(in the rows, 100 means zero)
Named moves (each a turn or a mirror), then the moves between two rows, first move first; the first pair answered:
move tavib:
125,92,109,104,119,127,94,126,113,95,113,112,102,104,121 |-> 119,123,113,89,91,97,97,70,112,76,104,104,75,101,104
111,85,102,80,95,87,113,91,78,110,96,104,103,114,100 |-> 111,84,101,82,96,88,112,99,77,112,98,107,108,115,103
97,104,91,108,102,102,105,92,96,98,109,98,102,100,97 |-> 96,101,92,108,103,101,103,96,96,101,110,98,103,100,97
move kis:
98,87,110,92,101,114,95,112,109,105,98,111,101,99,113 |-> 95,85,107,89,103,113,95,111,109,107,96,112,100,97,111
87,108,105,93,89,113,101,106,115,101,81,119,81,102,108 |-> 98,101,98,117,112,124,107,116,100,99,98,119,107,104,112
111,93,83,109,101,103,109,93,87,92,116,106,108,109,101 |-> 103,101,89,90,82,93,107,81,102,96,104,106,86,104,96
move pak:
98,94,96,109,103,98,95,103,106,89,93,98,89,101,91 |-> 99,90,95,104,99,96,95,104,108,92,91,99,88,100,90
91,109,106,92,85,93,94,85,113,101,78,104,68,86,105 |-> 93,96,104,77,80,90,95,86,111,105,78,105,76,97,101
108,105,108,97,92,96,107,91,102,114,94,96,94,93,99 |-> 108,104,106,95,90,95,108,89,101,115,97,98,101,98,99
Then:
(2 to 3 moves a pair)
95,112,105,101,98,82,102,83,102,104,105,83,99,106,105 |-> 92,95,108,92,97,91,94,111,114,115,98,91,96,103,112 : tavib then kis then tavib
110,133,96,135,116,100,111,75,77,82,111,101,82,81,90 |-> 97,127,109,99,89,98,102,87,108,97,83,113,49,73,89 : tavib then kis
98,99,98,82,86,90,97,92,105,102,100,93,88,98,87 |-> 102,107,95,118,113,106,99,107,88,94,111,93,99,87,104 : kis then pak then pak
109,109,99,134,125,107,115,112,94,74,90,106,87,91,113 |-> 103,120,101,122,112,97,115,91,98,69,83,104,74,89,108 : tavib then kis
96,107,95,98,98,92,104,84,98,97,100,96,100,99,92 |-> 95,104,99,88,93,91,100,88,105,101,96,96,94,96,93 : kis then tavib then kis
87,97,109,104,105,101,85,116,102,106,82,101,81,82,98 |-> 88,107,105,97,93,83,90,81,95,99,85,93,87,91,83 : pak then kis then tavib
103,110,103,117,125,120,98,115,109,89,98,96,80,92,110 |-> 105,96,100,111,127,122,103,128,107,97,101,98,94,100,110 : kis then pak then kis
107,134,114,105,102,103,108,75,103,73,79,92,81,86,103 |-> 119,125,108,132,129,119,112,96,91,73,96,92,108,91,115 : kis then tavib
90,116,112,82,79,97,90,104,123,106,82,102,66,84,104 |-> 100,92,105,107,111,120,94,146,113,114,98,104,99,94,118 : tavib then kis
95,119,97,97,83,77,98,67,96,90,97,90,89,98,89 |-> 92,80,97,72,79,86,94,109,113,119,91,100,96,110,92 : tavib then kis then pak
99,78,104,92,97,106,101,128,112,120,105,116,101,107,109 |-> 109,103,98,127,118,106,106,106,87,94,122,104,112,100,115 : tavib then kis then pak
100,106,91,102,96,84,91,78,87,80,109,91,89,98,95 |-> 94,83,96,89,100,101,85,125,105,102,97,105,84,96,106 : tavib then kis then tavib
105,88,99,85,83,105,85,137,114,114,85,94,81,94,100 |-> 113,73,91,87,93,107,92,136,102,117,101,92,113,111,95 : pak then kis
98,84,98,63,84,92,101,92,110,118,99,98,121,115,79 |-> 103,77,96,71,96,101,102,106,106,121,107,100,135,120,84 : tavib then kis
106,77,96,117,115,116,110,125,86,115,110,103,133,117,106 |-> 103,109,95,116,99,88,115,63,73,91,111,90,121,116,88 : tavib then kis
99,103,90,90,82,98,110,60,86,113,100,90,105,107,81 |-> 107,112,89,119,102,110,110,66,75,103,106,88,112,102,95 : kis then pak
91,70,95,81,95,104,101,128,119,124,87,100,95,108,104 |-> 99,110,88,100,93,81,109,58,92,92,104,84,105,113,86 : tavib then kis then tavib
104,85,95,112,122,126,93,136,97,110,113,101,124,110,105 |-> 102,131,98,131,115,105,97,78,84,77,114,90,97,93,101 : tavib then kis then pak
92,105,95,83,93,84,97,69,89,102,103,96,101,117,86 |-> 96,108,89,100,105,90,101,71,78,95,110,94,110,118,91 : pak then kis
112,107,92,130,119,104,105,106,82,93,120,95,123,104,105 |-> 98,102,103,115,107,113,93,138,111,107,93,105,85,86,117 : pak then kis then tavib
97,93,111,118,106,124,96,109,110,92,118,107,77,84,114 |-> 104,99,110,126,110,119,98,95,100,85,126,103,82,88,111 : tavib then kis
95,105,114,67,83,92,94,110,118,110,89,100,70,92,100 |-> 111,122,102,113,111,91,108,76,79,85,123,84,110,101,93 : kis then tavib then kis
105,86,90,100,106,108,103,119,98,109,105,111,130,120,96 |-> 97,89,96,77,84,99,99,116,113,114,87,116,104,114,93 : kis then tavib
100,97,99,109,125,114,109,124,94,102,116,114,123,105,112 |-> 86,100,108,82,101,110,99,126,118,111,91,119,84,91,114 : pak then kis then tavib
103,119,99,125,106,97,106,71,86,79,106,93,99,90,101 |-> 95,124,106,108,93,95,100,76,100,81,90,100,74,81,103 : kis then pak
